A single turn carries every row of the set below to another of its rows. Some are shown first; where does it send the rows asked next?
pebo: [ 10  -8  -3 -11  -1  -3  -6 -10  -9   8   2  -6  -7   2   8 -13   1  -2
  -7  -7  -5   0  -6  -5   9  -6   5  -2  12   0  -8  -8 -12 -14  -7]
Fegob: [ -6  -1  -9  -4  -4  -1  -1   3  -3  -5  -1  -2   6 -11   1 -11  13   7
   8 -11  -8 -12   6  -9  10  -5   6 -19   6  -8   2   6  -1  -3   4]
Maku: [  6   6  -2  -8   3  11   3  -3  -4   0  -6  -2   7  -5   1   0   6  14
 -14  13  -7   1  -7   2  15  -5   5  -2  -1   4   2   0   0  -3   5]
siti: [  4   7   0  -3   2  13   2   3  -5  -1  -3  -3  13  -2   9  -2   5   8
 -11  11  -7  -1  -5   4  13  -9   1  -2  -3   7  -3  -4  -1   2   5]
magas: [ -1   1  -3  -9 -10  -7   1   0  -5  -8   8 -17  -5 -12  10  -9 -13   4
 -10  -4  -7 -14   6  -8  10   2  -2   8  12   2   3  -4   3  -3  12]
repa: [ -7   5   2   1   0   2  -5  -1 -13  -5 -10  -6  -4   2   4   5   5   2
  -8  -7   5  -2 -17 -25   8  -5   1   1   4   3  14  -4  -4   2   5]
Pemu: [ 14  -8  -2  -9   1  -6  -8  -5  -5  10   3  -8 -11   4   4 -19  -5   5
  -2 -13   7   1  -7 -10  14  -9   7  -4   3  -7   0  -3  -9  -5   3]
kob: [ -9  -3  -1  -7 -12   0   0   1  -2   2   5 -13  -2  -5  15 -13 -15  -2
  -7  -6  -7  -3   2 -11  12  -3   7   0   4   5   9   2  12  12   4]
rata: [ -7  -5  -5 -11   4   6  -7   0   0  -4  -3   2   4  -8   9  -6  10   8
   3 -13 -10  -8  10  -8  16  -1  10 -16   1 -10   0  -3   6  -1   9]
kosi: [-11   6  -3  -6   0  -9   0  -1  -7  -4   1   0  -6 -14   3 -12  14   9
   3  -3  -9 -13   3  -7   7   2  14 -10   8  -7  -6  -2  -6  -2  10]
lif: [  1  -5   4  -2   8  -6  -2  15  -3   2 -10  -7 -17   4   4   6  -9  -4
  -8   3   2   0   0  -3  -1  -8   6  -9   8  -2   3  -1   4   3   6]
dobu: [  3   3   4  -8   2   9   3   1  -2   2  -5  -2  12  -3   6   1   2   7
 -10  11  -7   0  -6   8  11  -1   4   0  -4   6   0   5   1   0   2]
boteb: [ -5   4   5  -4   1   3  -1   2 -11  -5  -9  -5   2  -1   3   8  12   3
  -6  -9   8  -4 -14 -22  11  -5  -2  -4   5   4  14  -4   2  -7   5]
Kided: [ -4  -3  -6  -2   1  -9  -3   2  -8  -7   6  -4  -1 -12   6 -15  13  -2
   1  -5  -8  -6   1  -9  -1   0   8 -20   7  -4  -9  -1   2  -7   4]
Legon: [  5   3   2   4   7   0  -3  14  -6   4  -9  -4 -11   5   8   4 -12  -1
 -13   2  -1  -2   3  -4  -4  -8   5 -11   8  -3   0  -6   3   7   6]
Kis: [  1  -6   1   0   9  -3   1  15  -4  -2  -9  -8 -12  -1   9   8  -9   1
 -13   4  -5   0   3  -5  -2  -7  -1  -9   4  -8  -1  -1   5   6   5]
Desif: [  8  -5  -2  -8  -2  -9  -1  -6  -6   8   0 -10 -12   0   9 -12   1   1
  -7 -11  -5 -11  -6  -9  11  -5   2   2   0  -9  -1  -6 -21  -4  -7]
Rad: [ -6  -1  -5  -6 -12  -1  -5  -2  -4  -9   6 -12   4  -7  10 -12 -12  -8
  -8  -3  -6 -14  -4 -13   5   0   0   1  19   9  -1   0   0  -7   5]
zut: [  0   8   3  -3   1   6  -5   1 -10  -2  -8  -7  -2  -3   5   6  10   5
  -5  -8   5  -4 -14 -24   6 -11  -3  -7   7   5  13 -11   0   0   5]
sedil: [ -7  -5   2  -9 -10   2  -1   1  -8  -5   6  -5  -1  -4  16 -14 -20   3
  -2  -6 -11  -9   0  -4  12  -1   2   5  17   6   5   1   5   4   6]
Movev: [  8 -11  -3 -12   1  -3  -4  -4  -3  15  -3  -4  -5   4   0 -13  -8   3
  -2  -5   1  -9  -8 -19  20 -14  10  -7   3  -4   4  -6  -9  -2   3]

pebo moves to Rad
siti moves to zut
Fegob moves to Pemu
Now these:
Maku moves to repa
Desif moves to magas
dobu moves to boteb
rata moves to Movev

A single turn carries every row of the set below to another of its rows. Some are shown first; where does it send the rows asked next?
gop: [ -3  -8   5  -5  -2  -1  -4 -10   0  -2   6   3  -4   6   3   0  -6  -2
   2   0   8   7  10 -11 -19   1   6   9  -8   1   4   5  -5   0   6  -6
  -5 -14  12  -8   7  -3  17   7  -4]
tive: [ -6  -1   6   7  -3   7  -4 -14   5  -8   4  10  14   9   7  -9   0   2
 -14 -12   0  -9  -7  -9   7  14   1   6   3   0  -2   2  -4   1   0  -2
 -11  -4  -3   1  -4   7   5  -1  -5]
marel: [ -2 -12   7 -10 -13   3   9  -7  -3   2   4  -3   3   2   8  -4 -15  -7
   2  -4  -5  10   5 -10  -5  -3  10   9  -4  -3   2  -7  -3 -19   7  -1
  -7  -3  -8   0   4  -9   0   2   2]
Dof: [ -4  -3   6   0   2   4  -3 -18  -7   4   2   3   7   4   1   0 -12   4
  -6  -9  -2  13   8  -2  -1  -2  -2  -4  -5  -2  -3   2  11  -7   9  -8
 -15   3   0   7   2  -1  -9   9   9]
gozan: [  4   9   1   9   1   4  -1   3   5   6   0   0  -3  12   2  -2   3   7
   0   3 -11  17  -1   2  -4   2   2   3   8  -4  -2   2   1   1 -16  12
   0  -7   6  -1  -7   6  -3 -12   2]
Demuv: [ 11  -1  -3  -3  15 -12   8  -8  -3 -10  -4  -4  -1  -2   6  -6  -2 -13
   0  10  -9  10   8  -6  -3   1   7   6   2   0   3   1  -3   8 -10   0
  -2  -1   3   1  -4  -7 -10   4  -3]
zib: [ -1  -5   2   9  -6  11  -4  -9   5 -11   4   6   9  12   0  -2   1   3
 -14 -16   1  -5  -6  -5  10  15   3   7   7  -3   4   6  -2   1  -3   4
 -14   1   0   5   1   5   6  -7  -5]
neb: [ 10  -2   0  -9  12  -2   2  -4   0 -12  -6   4  -1  -1   7   2 -11  -8
   9   5 -10   6   6  -7  -4  -6   7   8   5   2  14   8  -9   5   0   0
  -3  -4   0  -4  -2  -6 -13  -2   2]
memi: [ -2  -8  10  -5  -8  -2   8  -5  -7 -13  -3   5   7  -1  13   2 -13  -1
  -4  -4  -3  12   0  -4  -1  -5   9  11  -4  -2   4  -2 -10  -8   7  -3
   1  -2 -12   5   0 -15   7   3   5]
tup: [  2   1  10   5  -4   3   7  -5  -8  -2   7  -5   7  -2   0   3  -1  -2
   3  -8   5   3   5 -10   2   8  -5   5  -6   4   8   0   1  -2   3  -5
   0  -4   4  -7  15   5  -6  16 -11]
Mev: [ -7  -4   2   5  -4  11  -2  -6   9  -1  -1   7  13   7   4  -8  -4   4
 -11 -16   2   1  -5 -10   6  18   1   5   4  -1   2   7   1  -1   0   2
 -13   3   0   3   1   9   1  -4  -7]
vesod: [  4  -5  -5  -5   5   1   4  -4   7  -7   7   0   0   2  -1   4 -13 -12
   9   6 -12  -3   5  -8  -8  -5   5  12  12   4  12   5  -6   2  -4   4
   1  -3  10  -1 -10  -7  -9   2   3]
kiz: [ -3   2  -1   9  -4  -5   6  -6 -10  -6  -4   8   9  14   0  10 -11   3
 -10  -3   2  14   5   9   0   1   1  -1  10   0   6   9   4  -3  -2   3
 -10   6   0  14 -10   5   2  -1  10]
som: [  1   8   1   4  -2  -1   4   0  -6 -10   0  -2  -1  11  -6  11  10   3
  -8   3  -6  -1   5   7   6   9  -8   1   0  -1  10   7  -3   3  -9   8
   9  -5   5  -4   1   8  -1   7  -5]
fepa: [ -5  -6  -8  -7  -1  -3  -1  -6   4  -6  -3   0 -12  20  -2  10   2  -5
   1   6   7   7   9   2 -13   3   8  10  -1  -1  -1   8  -3   0  -3   2
  -5 -12  11  -5   1   3  14  -5  -5]
Piza: [ -4   3   4   1  -3  11  -2 -12   3  -3  -3   5   7  11   7  -5   1   5
 -17 -12  -2  -7  -2  -4   6  17   0   5   9  -7  -1   7  -1  -3  -3   5
 -15  -5  -2  -1  -3   6  -1  -5  -7]
riger: [-14  -3  -8 -13  -2  -1  13  -7   6  -6  -1   0  -3  15   3   9  -4  -5
  -5   2 -10   4  -1   5   0  -3   8  12   6  -5  -7  -3  -5  -7   0   4
   2  -3  -7   4 -14  -8  -1   0   3]
sipar: [-2  6 -1  2 -6  5  5 -2 -2  0 -3 -7 -4 13 -5 16  6 -6 -2  1 -5 -8  5  6
  3 14 -8  7  7  2  2  2  1 -5 -8  7  6 -7  7 -4  0  7 -6  8 -6]
Ges: [  1   6  16   6   5  10   5  -9  -1   4  13   2   5   1  10  -6  -6   6
   4  -8   2   9  -1 -17  -6  -3   8  10   4  -3  -7  -4  -5  -2  -2  -3
  -9 -15   1  -7   6  -3  -8   3  -3]
Luze: [  2   0  15  12   5  12   3  -3   0  -6   9   5   8  -3   5   2 -10   6
   8 -12   6  16  -6 -13  -3  -4   8  13   4   1  -2   2  -6   7  -3  -3
  -3  -7   2   0   7  -5  -1  -1  -1]
Bok: [ -9  -6   8   3   2   5  -5 -16  -5 -10   3   9   9   6   0  11 -14   0
   0 -11   1   2   1   2   2  -4   1   5   1   3  -6  -2   3  -2  11 -12
  -9  -1  -2  10  -2  -4  -3   7  13]
lud: [ -6  -6  -8  -8  -3  -6  13  -3   3  -4   7  -3  -3  11  -3   1  -2   2
 -12   1 -12  17   3   3   0  -2   7   6  -4  -8   0   0  -1  -4  -6   7
   2   6  -1   8  -9  -7   4   2   2]
kupa: [ -4   4  15   3  -1   6   5  -3  -7  -8   0   2   8  -2   5  12  -4   2
   4  -7   4  -5   1  -6   0   7  -7  10   0   7   7   4  -5  -1   6  -6
   7 -10   1  -8   8   1  -5  18  -8]
kav: [ 14  -6   4   0   5  -2   2  -9  -2  -4   6  -7  -1  -5   4  -1  -9 -15
   3   5 -12  -1   8  -8  -7   2   6  12   5  -1   5  -3  -3   0 -10   2
  -3  -4  10   3  -3 -17  -6   6   2]
Kisov: [ -5   5  -1   4  -6  -3   9 -18 -10   0   3   5   7  21   1   7  -9  -7
  -8   1  -1   1   7   6  -2   2   3   3  13   0  -3  -3   3 -12  -2   2
 -16  -5   1   8 -14   7  -2   4   9]
vegi: [ -7  -7   5  -3   4  -2  -2  -7   0  -5 -10   3  -4   3   9   5  -6  -4
   4  -2  14  11   7  -8 -17   6   8  11  -6   1  -5   7  -4   2   4  -8
  -4 -13   7  -5   8  -4  14   4  -6]
Fegu: [  3   8   3  13  -1   3  -2  -4   5  -6   5   3  -2  18   1   5   3  -1
   3   5  -9   3  -4   3   0   0   6  10   8   0  -8  -6  -6   2 -14   7
   1 -13   2   0 -10   5   1 -10   4]
Gagi: [ -4  -2  -2  -4   1  -7  -2  -5   1  -3  -4   1 -11  11   1   8   2   1
  -9   6   5   7   9   4 -17   6   4   9   0  -4  -1  10  -2   1  -7   3
   0 -12  14  -2  -2  -5  18   0  -3]

neb moves to vesod
Luze moves to Fegu
fepa moves to gop
Now these:
Mev moves to zib
kiz moves to Bok
lud moves to memi
som moves to kupa

